Each path below is one point turned by a fixed rotation once a step. After each direction that follows a path, write how fast that rotation turns it, in deg/step (0 if it stays still).
Each turn is a multiple of 5 degrees from 10 to 175, or 0.
Each row of a path follows its step; steps can be skipped.
Path 1:
step 0: [ 0.36 -2.12 -0.40  2.62  0.20  0.40  0.81  1.02 -0.23  0.30 -1.05 -0.55
 -0.15  0.58 -0.83 -0.87 -0.55  0.42  1.08 -1.38  1.39  0.37  1.26 -1.05
 -0.47  0.19  0.34 -1.72  0.30 -1.55 -2.09  0.52  0.37  0.47  0.09  2.07
 -2.22 -2.64 -0.45 -3.12  0.33]
step 1: [-0.80  0.24  1.55  1.43  1.49 -1.95 -0.63 -0.42 -0.93  0.42 -0.78 -1.09
  1.90  0.37 -0.58 -0.29 -1.18 -1.46 -2.25 -2.01  0.25 -0.53 -2.63  0.48
 -0.06 -1.27 -0.34 -1.08 -0.82 -0.68 -0.33  0.86 -0.23 -2.33 -0.79  1.70
 -0.92  1.41  1.23  2.11  1.14]
step 2: [ 1.14  0.12  1.08  0.73 -0.81 -1.55 -1.27  0.15  1.15 -1.87  0.69  0.25
  0.30  0.48 -2.51 -0.72 -0.69  1.47 -1.09 -0.11  1.85 -3.13  1.19  0.50
  0.21  0.67 -1.50  0.78  0.06  0.17 -1.15 -1.23  0.00  2.56  1.44  0.04
 -0.93 -1.94  1.54  0.06  1.38]
step 3: [-1.89  0.60 -1.35  2.79  0.31  0.38  0.25  0.05  1.17  1.49  1.56 -1.93
  1.94  0.28  0.01 -0.94  2.09 -1.45  0.09  0.36  0.65 -0.26 -0.73 -0.63
  0.64  0.71  1.19  1.31 -2.14 -0.45  0.90 -1.70 -0.81 -0.48  0.18  1.18
 -1.79 -1.40 -0.58  2.22 -0.90]
step 4: [ 0.66 -1.04  0.73  1.54 -0.82 -1.39 -1.38  2.08  1.44  0.81 -1.20 -0.73
 -0.46  2.25  0.99  0.79  0.12  1.92  0.24 -1.09  0.93 -0.64 -2.04  0.74
  1.37 -1.72  0.02  0.54  0.35 -1.43 -0.84 -1.81  0.10  2.00 -1.93 -0.11
  1.62 -0.10 -1.83 -0.46  1.36]
step 5: [-0.45 -1.26 -0.13 -0.88 -0.57  0.59 -0.55 -1.58 -0.61  0.64 -0.93 -0.41
  0.63  1.57 -0.96  0.76  0.58 -2.07  0.70  0.06  1.51  0.17 -0.83  1.44
  0.12  2.39 -0.42 -1.85 -1.59 -0.57  0.84  0.65 -1.70  0.02 -2.39 -1.01
 -2.36 -2.69  0.48  0.47  2.03]
step 6: [-0.34  1.35 -1.99  2.78  1.10 -1.80 -0.23 -0.45 -0.85  0.29 -1.96  0.99
  0.09 -0.23  0.75  1.21 -2.54 -1.39  0.17  0.98  1.39 -0.20  0.76 -0.88
  1.54 -0.72 -0.73  0.53  0.29 -1.76 -2.13 -0.61 -0.71  1.32 -0.69  1.71
  1.68 -1.02  2.02  0.67  0.16]
step 7: [ 0.09 -1.42  3.51  2.18 -0.78 -1.00  0.14  0.65 -1.02 -0.55  0.98 -0.35
  1.51 -0.59 -1.35  1.90  1.70 -1.04  0.30 -0.62  1.92  0.11  0.01 -0.60
  0.59  0.77 -0.41  1.10  0.88  1.47  0.30  0.00 -2.12 -1.98  0.13  1.48
 -0.05 -1.73 -0.33 -1.45  1.23]
step 10: [-1.26 -0.45  0.50  0.82  0.91 -1.32 -0.01 -2.15  2.61  0.42  0.51 -0.35
  0.67  3.61  1.26  0.36  0.14 -2.07 -1.19  0.27 -0.43 -0.05  1.88 -1.05
 -0.01 -0.39  0.31  0.96 -1.16 -1.54  1.25  0.00 -1.81  0.44 -0.49 -0.04
  1.19  0.54 -1.02  0.43  2.65]
[-0.38  0.05  0.23 -0.61  0.04  0.21  0.30  0.84  0.13  0.57 -0.18 -0.36
 -0.54  1.12  0.53  0.22 -0.32  0.05  0.36 -0.11 -0.09  0.58  0.48 -0.28
 -0.95  0.19  0.11 -0.31 -0.06 -0.16  0.06 -0.54 -0.43  0.61 -0.62 -0.22
 -0.06 -0.18 -0.41  0.61 -0.13] | 65
[-0.21  0.73 -0.20 -0.38  0.20  0.41 -0.04  0.02  0.03 -0.42  0.57  0.08
  0.04  0.61  0.32 -0.66 -0.20 -0.55 -0.66 -0.51  0.54 -0.34 -0.42  0.53
  0.13 -0.51  0.37  0.94 -0.07  0.32 -0.45 -0.23  0.45  0.41 -0.33 -0.21
 -0.88 -0.09 -0.58 -0.28  0.08] | 40
[ 0.30 -0.37 -0.33  0.27 -0.72 -0.74 -0.07  0.61 -0.62  0.03  0.44  0.67
 -0.04 -0.42  0.56 -0.19  0.20 -0.45  0.61  0.13 -0.08 -0.34 -0.07  0.45
 -1.19  0.03 -0.56  0.10 -0.12 -0.26 -0.11 -0.50  0.37  0.45  0.25  0.12
 -0.19  0.40 -0.08 -0.49  0.59] | 160
[-0.56  0.02 -0.31 -0.63  0.25 -0.42 -0.75  0.32  0.19 -0.07 -0.79  0.40
  0.05  0.80 -1.22  0.19  0.68 -0.28 -0.11  0.06  0.43  0.46 -0.29 -0.30
 -0.21  0.43 -0.48  0.34  0.15  0.35  0.12  0.05  0.32  0.03  0.52  0.13
  0.18  0.64 -0.33 -0.31  0.22] | 125
[-0.28 -0.09 -0.45  0.03 -0.45  0.52 -0.04  0.63  0.90 -0.15 -0.66  0.60
  0.34 -0.23  0.72 -0.09  0.06  0.36  0.15 -0.31 -0.20  0.01 -0.15  0.02
  0.24  0.40  0.49  0.48 -0.67 -0.26  0.22  0.54  0.18 -0.19  0.38 -0.66
  0.32 -0.37 -0.21  0.44  1.09] | 60
[ 0.04  0.42  0.89 -0.69  0.10 -1.37  0.36  0.08 -0.37  0.30 -0.08  0.07
 -0.11 -0.17 -0.62 -0.39  0.23 -0.08  0.43 -0.28 -0.54 -0.44  0.20  0.18
  0.60  0.20  0.65 -0.15  0.16 -0.27 -0.01 -0.01  0.53 -0.20 -0.49 -0.76
 -0.03 -0.15 -0.33  0.22  0.53] | 115
